(in the rows, 128 means zero)
Rotation paths and how fast each direction turns (deg/step)
Each turn is a multiple of 5 degrees from 10 to 175, or 0.
Each row of a path follows its step; steps can be skipped.

step 8: [126 129 118 121 130 142 110 133 137 138 139 137 131 131 132 124 121 129
 131 118 124 139 129 136 124 133 136 117 122 135 129 129 119 125 142 119
 115 140 115 119 125 134 122 117 122 134 126 126 144 114 129 133 134 138
 128 121 127 133 136 130 127 142 129 132 133 135 115 126 143]
step 10: [135 139 121 131 131 121 114 135 128 125 123 143 126 126 118 127 135 118
 125 120 118 144 123 133 140 132 148 122 123 132 127 135 126 126 134 128
 127 122 115 130 141 121 140 116 135 134 113 126 131 120 128 125 135 132
 150 129 118 128 123 118 132 129 123 131 124 121 118 123 128]
step 14: [150 141 116 116 121 131 129 117 128 126 145 126 118 127 125 130 127 147
 132 120 122 123 127 139 127 134 127 127 114 130 116 140 129 130 111 121
 122 118 128 128 129 127 130 119 129 124 134 122 131 121 124 113 136 126
 135 130 118 128 125 126 122 132 120 128 138 111 131 136 123]
step 21: [137 136 112 122 130 138 112 132 128 141 127 130 133 123 130 145 122 127
 129 125 118 126 123 134 124 125 125 134 130 110 131 124 130 130 133 119
 133 138 122 120 130 109 124 120 118 119 141 129 129 133 119 124 137 140
 140 130 127 138 129 113 121 137 117 137 118 127 121 129 126]
step 24: [126 126 114 136 124 125 119 135 119 131 128 129 129 132 115 135 113 114
 137 123 125 130 135 136 119 121 135 140 118 138 133 134 130 122 118 127
 106 119 122 127 130 123 124 128 133 141 135 111 120 124 134 117 113 129
 130 123 136 136 130 132 130 140 137 117 139 121 131 127 121]
step 27: [131 135 125 118 146 136 122 118 136 132 131 146 138 133 123 139 137 144
 130 113 126 129 132 121 137 133 137 122 120 130 116 132 138 122 126 120
 121 124 125 135 128 137 130 120 135 136 120 118 116 129 129 129 128 130
 141 134 140 120 126 122 136 122 129 140 125 118 116 134 136]
step 29: [128 135 115 122 134 123 112 133 120 137 128 147 128 119 131 148 127 143
 137 126 129 141 129 117 120 117 135 137 119 121 129 118 119 116 124 109
 127 126 115 115 135 130 123 141 130 127 118 128 132 127 132 126 130 125
 131 127 130 123 139 125 127 130 131 127 123 123 128 126 137]
step 30: [144 123 123 127 121 118 121 139 121 128 126 138 142 116 134 147 132 135
 116 124 122 125 122 138 131 128 119 119 124 115 133 126 126 122 113 124
 130 148 121 124 136 122 132 133 127 131 136 107 130 130 129 122 136 125
 112 129 128 133 125 130 127 123 128 121 130 131 132 128 143]
step 31: [150 130 121 129 125 125 121 130 122 124 132 136 127 113 129 139 120 126
 114 113 124 142 111 136 119 132 138 137 119 127 118 135 122 136 124 121
 135 123 134 127 124 121 114 134 128 125 116 117 115 127 138 126 137 132
 136 124 130 123 123 126 124 127 135 125 131 117 137 138 135]
step 32: [137 123 131 131 125 132 127 128 142 124 125 139 134 105 130 146 121 120
 128 130 120 113 122 125 123 132 118 131 119 127 121 133 131 140 122 129
 118 126 126 127 128 124 119 120 138 124 131 113 118 124 122 107 127 128
 134 133 143 138 124 121 132 120 130 123 135 120 123 115 126]
Speeds:
[129 127 127 127 126 126 129 127 128 129 126 128 127 128 126 129 132 127
 129 129 127 129 127 130 131 132 130 129 129 128 128 129 131 128 124 131
 128 124 131 131 125 131 127 126 128 126 126 128 125 126 128 130 131 127
 132 128 127 129 124 128 131 127 131 126 131 124 126 128 130] => 85
[128 125 129 127 129 130 127 127 127 129 129 127 128 124 126 128 126 129
 128 131 128 125 129 128 131 131 131 125 125 128 127 133 125 130 128 127
 129 127 133 126 128 124 127 129 128 127 130 127 125 129 127 132 125 129
 131 129 129 128 129 132 128 128 129 128 127 130 130 124 128] => 55
[124 131 127 128 124 129 128 130 128 126 126 129 128 129 128 128 129 129
 126 130 128 128 129 130 129 131 127 126 129 129 128 130 123 129 128 131
 127 126 127 124 131 132 127 124 130 130 128 130 126 130 127 129 132 130
 128 128 128 126 130 127 126 131 124 127 129 129 130 129 126] => 10
[130 126 128 130 125 129 129 132 128 127 130 129 125 126 131 125 128 126
 126 130 127 124 125 126 132 125 129 130 128 126 129 129 129 127 131 128
 127 130 129 126 125 132 128 132 129 128 131 130 126 127 126 128 128 129
 129 126 131 130 128 126 127 133 129 132 129 126 128 128 130] => 25
[126 128 129 128 131 126 128 127 128 126 122 128 130 129 125 125 128 127
 131 129 127 127 125 130 131 130 128 130 129 128 124 129 129 130 130 127
 129 130 124 130 129 129 125 129 131 132 129 128 129 126 125 129 125 126
 129 129 127 124 129 126 126 128 131 130 129 130 127 128 127] => 45
[130 127 129 129 127 124 126 129 131 128 126 129 131 127 130 129 127 127
 124 129 127 129 125 126 129 132 129 130 124 123 125 124 127 127 129 129
 127 128 129 125 128 127 128 128 126 127 125 127 129 126 129 129 127 132
 126 127 124 129 125 126 129 129 128 128 126 130 128 125 125] => 35
[127 129 131 129 130 130 128 130 129 127 128 126 126 128 129 130 128 130
 124 128 130 127 126 127 128 123 125 131 126 131 129 129 128 125 128 131
 126 127 130 129 128 127 125 127 131 131 125 127 129 128 127 127 128 127
 132 128 129 126 129 130 129 129 131 125 128 127 123 125 123] => 85
[128 127 127 126 129 132 129 127 129 127 127 128 130 127 127 128 128 130
 129 129 124 126 128 125 127 128 130 131 131 126 129 129 131 124 131 128
 132 129 127 128 126 130 126 130 127 128 125 126 126 132 133 130 131 129
 129 130 128 129 130 128 124 127 126 127 131 129 128 128 125] => 175

step 3: [122 135 133 123 127 132 142 111 124 124 132 115 146 133 116 127 126 127
 123 130 112 127 126 127 131 121 134 131 104 140 135 134 136 122 140 124
 122 130 128 125 128 122 123 126 132 124 125 138 125 130 130 139 114 129
 128 129 134 130 136 140 130 119 112 118 118 135 144 139 129]
step 4: [131 106 130 123 124 133 125 132 139 130 129 119 136 110 136 136 131 136
 139 127 134 138 133 130 131 116 134 126 113 120 123 146 138 130 110 119
 129 134 137 129 119 129 127 128 115 135 134 126 119 119 137 135 127 131
 131 136 113 121 126 128 120 135 128 139 113 120 130 129 129]
step 8: [117 139 119 135 121 115 121 129 139 125 106 135 127 120 118 132 131 120
 122 137 126 127 128 127 120 123 141 122 126 125 137 122 133 122 141 121
 129 129 110 137 145 132 125 126 130 125 129 122 118 121 126 126 132 131
 114 141 122 141 139 114 124 126 126 124 130 132 112 121 136]
step 10: [125 123 134 123 146 118 135 127 136 132 122 127 120 125 141 117 119 142
 127 110 130 126 130 106 128 119 137 113 130 125 122 120 128 126 121 127
 133 138 129 119 119 125 131 127 146 117 120 131 124 128 132 122 132 132
 128 134 139 142 131 129 129 134 121 118 122 117 118 141 122]
step 12: [130 139 123 129 144 115 140 118 113 132 132 139 132 127 137 126 129 117
 127 129 134 127 125 130 132 122 116 134 132 128 136 133 128 137 108 117
 131 125 118 126 111 123 134 137 114 131 132 120 119 131 141 130 123 128
 121 110 119 136 124 129 131 133 122 142 140 130 134 135 123]
step 24: [122 129 129 142 128 122 136 114 120 122 142 123 121 132 125 110 126 114
 117 136 131 125 126 145 127 132 111 118 129 120 132 136 134 127 138 136
 136 140 126 129 130 117 128 125 124 126 117 126 109 121 121 124 123 115
 121 131 138 132 125 141 130 127 129 117 125 136 118 131 130]
step 25: [123 132 115 138 126 123 122 132 118 125 132 117 119 129 127 129 123 138
 138 128 131 131 139 125 114 117 128 124 120 117 123 116 127 134 139 129
 137 130 142 119 124 134 133 129 128 124 131 113 120 133 132 146 130 129
 149 140 128 132 137 135 120 122 130 124 120 103 134 125 128]
step 27: [132 125 135 134 133 146 119 130 120 121 132 123 122 135 120 124 127 129
 137 122 141 119 136 137 129 128 118 126 143 118 140 122 143 129 137 123
 125 133 133 125 122 106 118 138 123 127 133 121 124 117 133 120 128 128
 120 123 121 125 130 129 132 152 113 130 142 123 123 127 120]
step 28: [123 135 127 127 139 125 138 117 130 127 130 137 138 142 133 127 101 132
 136 134 127 131 141 114 125 137 127 133 129 119 127 126 129 127 125 135
 128 126 132 113 125 124 125 126 136 123 125 145 142 139 142 132 131 136
 144 131 138 136 128 123 131 140 131 126 133 115 140 123 125]
step 30: [138 142 123 136 129 133 113 119 122 133 127 135 131 123 129 135 136 125
 119 137 134 118 130 122 125 126 106 134 141 127 131 124 132 132 117 128
 118 125 118 123 114 123 124 143 125 128 128 129 123 123 127 122 122 122
 140 146 106 131 126 132 137 126 123 135 132 139 139 118 134]
Speeds:
[129 126 130 131 126 127 130 125 126 127 127 126 127 127 131 128 129 130
 126 129 127 128 128 129 124 126 126 130 130 130 128 128 127 129 129 129
 127 130 123 130 129 128 129 133 125 132 129 130 131 128 128 127 127 131
 126 130 130 126 132 130 128 130 125 127 129 128 130 130 126] => 120
[131 124 126 127 130 130 125 123 127 129 124 129 129 129 128 127 123 129
 127 128 126 125 127 126 129 129 128 129 129 125 129 126 130 125 127 127
 128 127 126 127 129 130 127 131 132 129 128 127 127 126 127 129 126 132
 127 124 128 128 125 127 129 127 126 128 127 126 131 130 129] => 40
[128 128 128 131 129 133 127 130 128 125 129 127 127 127 125 129 127 128
 126 127 126 128 126 127 129 125 124 127 127 125 132 128 126 132 132 126
 125 129 127 127 127 130 125 125 125 126 127 129 129 127 126 132 126 132
 126 131 127 129 126 127 130 125 129 126 130 129 128 128 126] => 135
[128 131 130 130 129 127 125 127 130 128 131 127 124 129 131 129 128 127
 129 127 131 129 125 130 131 127 126 131 127 129 132 126 127 123 128 126
 129 128 126 127 128 123 129 127 129 128 126 129 128 128 127 126 128 131
 126 127 127 127 130 127 133 128 130 131 127 128 128 125 128] => 100
[130 131 127 128 129 125 128 129 127 126 126 128 126 125 127 128 130 128
 127 132 129 126 128 129 125 124 126 130 125 126 125 128 128 126 129 126
 128 132 128 130 132 129 127 127 129 126 128 128 125 127 127 128 130 127
 129 129 128 128 128 131 129 124 127 128 126 131 133 128 131] => 65
[129 130 132 127 127 130 129 128 128 132 127 128 125 127 130 130 126 126
 127 131 123 124 128 130 128 127 128 130 132 127 128 129 129 126 127 130
 126 128 126 127 128 131 129 128 126 129 127 127 128 130 131 130 126 123
 129 129 126 126 125 124 129 129 133 127 126 130 127 127 130] => 45
[129 125 124 132 128 127 127 124 128 130 129 130 124 130 129 129 132 123
 126 130 129 127 126 130 130 127 129 126 130 129 127 128 126 130 125 128
 131 129 131 128 127 131 125 130 127 127 126 127 128 129 128 128 127 128
 132 129 129 128 130 125 130 125 129 127 128 129 130 129 125] => 60

step 0: [141 145 129 115 136 137 116 127 138 137 112 136 133 149 120 125 136 143
 123 137 123 132 105 135 122 132 127 125 121 137 117 132 125 127 120 137
 137 124 133 132 132 132 135 124 134 132 144 134 130 143 136 115 137 135
 131 123 129 115 134 126 133 136 134 133 129 128 124 132 124]
step 2: [119 130 118 133 128 141 131 105 113 136 125 116 135 140 130 132 130 134
 136 125 113 123 125 121 137 147 131 134 132 121 122 137 141 119 142 130
 119 118 130 129 125 123 127 134 114 126 124 126 141 144 125 125 125 134
 142 127 140 136 115 131 125 121 139 138 126 119 132 129 123]
step 4: [119 123 142 138 131 124 127 132 126 131 120 118 131 128 133 110 120 132
 145 134 127 129 131 146 122 129 106 137 122 116 127 133 121 131 125 125
 142 117 132 134 115 123 122 130 122 136 133 116 132 128 133 125 129 123
 112 123 135 129 115 124 145 138 108 136 130 126 141 133 124]
step 5: [117 125 127 137 119 130 114 130 135 132 127 124 125 142 127 128 138 113
 141 133 131 132 110 130 126 131 125 141 134 127 122 131 133 143 133 129
 131 117 122 127 136 129 127 139 119 116 115 125 111 125 130 101 136 135
 124 122 117 136 127 129 126 125 130 133 148 134 140 136 121]
step 10: [133 130 129 124 128 124 130 122 128 132 114 117 119 130 124 125 129 131
 125 134 113 130 112 136 135 144 124 147 136 106 129 138 117 131 140 135
 121 134 119 135 121 122 132 120 144 123 114 127 136 124 115 130 132 139
 116 126 129 129 120 135 132 136 146 123 123 146 127 132 136]
step 16: [120 130 128 123 133 123 117 115 135 135 135 130 134 142 128 136 118 125
 139 123 126 123 128 138 117 114 135 144 124 110 111 141 120 112 134 130
 131 117 123 141 130 139 127 134 124 130 125 116 125 124 123 125 141 125
 129 138 128 133 136 132 135 129 141 127 139 126 118 139 111]
step 17: [119 131 140 131 139 128 143 122 154 140 139 136 117 142 122 134 126 135
 129 134 132 140 124 131 117 128 125 139 140 130 134 141 127 122 142 141
 135 112 140 119 128 128 132 123 139 134 135 126 130 126 136 118 121 128
 117 128 139 137 128 125 117 131 128 116 130 126 136 128 134]
step 21: [119 132 121 128 139 126 118 108 117 134 132 121 125 135 124 109 122 129
 127 121 134 127 127 132 130 143 118 138 119 120 141 132 126 123 135 134
 128 129 116 127 127 130 129 140 118  98 123 125 142 142 138 135 131 138
 109 126 124 125 120 122 121 126 134 123 124 120 132 128 125]
step 28: [126 131 124 107 150 134 125 127 136 126 113 117 128 134 119 142 131 131
 128 139 122 133 118 123 126 121 132 145 131 122 132 140 133 132 144 129
 126 130 107 125 134 123 137 141 130 134 123 120 128 116 127 126 122 128
 122 127 129 122 134 137 118 130 145 117 114 133 142 125 138]
step 32: [122 133 130 138 124 121 126 112 124 124 110 133 130 132 126 127 132 131
 134 132 130 120 121 135 127 138 114 133 129 132 109 127 136 126 128 126
 130 132 138 131 134 120 135 142 127 121 100 125 129 133 116 122 138 136
 105 134 123 128 132 108 130 128 132 123 148 128 129 125 139]
Speeds:
[131 130 128 128 132 127 128 130 123 129 124 129 127 126 127 128 125 128
 127 125 128 126 127 128 127 133 130 125 131 131 129 132 128 126 127 128
 128 130 129 128 129 128 127 129 130 125 130 126 128 128 126 128 130 132
 126 126 129 127 126 127 128 128 131 130 128 127 125 130 132] => 35
[130 129 131 127 131 130 129 130 131 127 129 124 131 129 127 129 126 126
 129 126 127 130 127 129 127 129 129 124 125 126 128 126 129 127 131 126
 129 129 134 129 129 128 130 128 123 129 126 130 128 130 126 128 128 126
 131 128 129 125 125 127 129 130 128 131 130 128 126 130 127] => 160
[128 125 129 129 132 128 129 126 126 132 129 128 131 131 131 129 128 125
 128 126 128 126 128 131 126 127 126 127 127 131 131 129 132 130 128 128
 128 128 125 130 128 129 128 130 128 132 128 125 123 128 125 127 132 127
 127 127 130 125 131 132 127 128 127 127 130 129 128 126 127] => 95
[128 128 129 129 130 127 125 134 127 130 128 129 128 127 131 130 128 129
 131 131 129 127 129 131 130 125 131 129 127 124 126 128 126 128 124 130
 131 128 127 127 129 126 129 131 128 130 131 130 131 129 128 127 129 130
 130 127 127 124 129 131 130 124 125 130 130 127 126 128 129] => 95
[128 131 131 135 125 129 130 130 129 129 129 129 126 129 129 127 125 125
 127 126 128 128 127 129 126 128 128 127 131 126 126 130 126 128 127 131
 128 128 125 126 127 126 127 128 130 130 126 128 126 125 128 126 124 124
 128 126 130 128 124 126 129 130 127 127 130 132 126 130 128] => 55
[129 128 130 131 131 131 128 128 129 130 127 129 132 123 126 128 128 129
 130 128 128 130 126 127 126 126 125 124 127 130 128 129 124 129 129 125
 129 125 128 128 129 126 127 128 128 129 128 133 131 125 127 129 125 126
 123 125 129 128 130 128 126 127 128 126 126 127 127 126 128] => 130
[132 131 127 127 131 129 124 128 125 127 130 128 129 130 127 128 131 129
 126 127 131 128 128 128 129 128 129 129 126 128 132 129 128 128 127 132
 125 127 126 129 126 125 128 127 128 126 124 130 128 125 130 124 128 126
 128 126 125 131 130 131 130 130 129 129 128 128 125 129 125] => 140
